Some points, each followed by its number:
[-12 -34 -15   7  -7  17  -8 -13 -15  -8 -20  62 -18   0  20 -14  -9  39  36 -13  -6  -3] 0
[-18 -11  -3 -17  12  -5 -17 -15  14  -5  18  19  -1  -7  -6  31 -17 -19  -8  29 -21 -19] 1
[ -9  16  -8  26  11  -9 -21 -10  -3  -6  47  21  -8  -1  -5   8 -11  -4 -17 -15   1   4] 2
[-18 -29  26   1 -20 -30  58 -33   3  12 -36 -16  77 -19   4  55 -40 -24 -12   6 -19  74] 3
[-14  13 -16  -9  -3 -21  13 -11  -9  -5   5 -10 -17  -1  15   5   5   7 -11  -1   9  26] 4
[ 77 -16 -14  -9   1  49 -20 -14  -3   7   0 -20  -3 -13   7 -12 -17  12   9  15 -19  -8] 5
[-13  16  -5 -12  11  -6 -14  -5   1   1  37 -15  -8  -7  13   8  -7  -1 -17 -13  19  16] 6
[ 33 -18 -30  -4 -32 -23   8  -2  -5   3  25  21 -14 -11 -17 -26 -15  26 -22  -2  61 -10] 7
[-23  13 -13   2 -13 -19  -1 -12 -13  -7   5 -15 -20  -3  32   7 -15   6   2   0   5   9] 8
[-11 -19  -4 -24  -1  29 -13  -3 -11  -9 -11   6  -8  -8  17  -5  -9  29  26  -5  11  -8] 9
[ -9 -15  -7   2   6  13 -29  -3   2  -6  -5 -15   2   0   3   2 -15  24 -11  -2  47  -8] 10
[-14 -15  -8  -9   0   7 -23 -10  -2 -17   9  39  -6   6  -3  -5  -6  35   9 -13   8   9] 11
[-12  15  21 -21   8   2 -24  18  -2  -9   2   1  -8   1   0  -8 -11  11  -2   3  -2  32] 12
[127 -21 -28   1 -30 115  20  -1 -17  27 -32  -8 -17  -9 -26 -14  15  42  39   2 -20 -34] 13
Which five points above are nearest to each new point? Their numbers follow each, smallest number first.
[-18  -8  -4 -20  -5 -17   8  -6  10   3 -17  24 -13  18 -16  28  13 -24   4  34 -12  -8] --> 1 4 8 11 12
[  8  19 -18  52 -14  23  -8 -12 -17 -18 -32  31  -8  -7   6 -13 -16  23  -8 -18  61 -10] --> 0 7 9 10 11
[ -5  -1 -14  41  61 -12 -29 -19  -1 -12  40  11  25  -3   1   3  -6   5 -15 -19  -9   5] --> 1 2 6 10 11
[-25 -14 -20 -16 -10  -4  -9 -35  27 -22  22  42 -15  -8  -4  53 -19 -31  -7  54 -33 -32] --> 1 2 4 8 11
[ 11 -28  -4  22   4  -8 -13  -6  -6  -8  -3  29  19   4  -6  -7 -16  25  -2 -12  -4 -15] --> 0 2 9 10 11
[-28 -18 -19   3  10 -12  47   1 -16  36 -37  45 -11  53  -2  -7  91 -27 -35  -5   1 -16] --> 0 1 4 8 11
[-21  19  39 -18  19 -23 -22   2  48 -12 -18 -25  -5  -1 -17  -4 -10 -12 -16  34  -7  40] --> 1 4 6 8 12
[ -1 -26   8  -5 -17 -31  39 -27  -1  11 -33 -25  54 -16   3  22 -28  -7  13  -6   1  41] --> 3 4 6 8 12
[-10  49  59   0   5 -16  -8  58 -10  10  -7 -13  -3 -10  -6 -24 -18 -27 -21  47 -19  54] --> 2 4 6 8 12
[-26  16 -14 -15   4  45   1  -9  16 -21   4 -30 -24 -10  -9  -3 -16  28  28 -10  -6  -2] --> 8 9 10 11 12
[ 66 -10  -8 -18   7  26 -21  -5 -13  12 -12 -12 -13 -11  -8  -6 -17  31  -3 -11  -6  -2] --> 5 9 10 11 12
[ 46  -4 -15 -13 -22  72   2 -22  40 -11 -14   3 -21  -8 -30 -25   0 -32  69  -4 -21 -10] --> 0 5 9 11 13
[-14  34  -6 107  -7 -17   7  -3  -4 -15  37 -12 -10  33 -10  -7 -10  -6 -23 -19  37 -18] --> 2 4 6 8 10
[-20 -12 -17  45 -11  -8   1  -5  -2  -2  -9 -19 -11  10  48 -12  -4 -11 -15 -13  30 -10] --> 2 4 6 8 10
[-22  -9 -11  -2   4  -8 -20 -13 -21 -23  -8  20 -20  10 -16  45  20 -12  -4  25 -14  13] --> 1 4 8 11 12
[-11  17  15 -25  12   4 -18  21  -2 -11  20  -4  10  -5   5  -2  -9  15  -4 -11  -2   6] --> 4 6 9 11 12
[ 60 -12  -7 -16  -2  42 -11  -1 -15  -6  -2 -20 -16  -9   0  -7 -22  14  13 -15 -12  -7] --> 5 9 10 11 12
[-12  18  -5  44  13  -9 -27 -12   1  -4  46  36  -6  -1  -5  -2 -13  -4 -19 -19   6   5] --> 2 4 6 8 11
[  6  -3  -8  -1  17  -6 -31  -9  -7 -12   9 -17  -3  12  12   0 -10   0 -13 -18  -5   7] --> 2 4 6 8 12
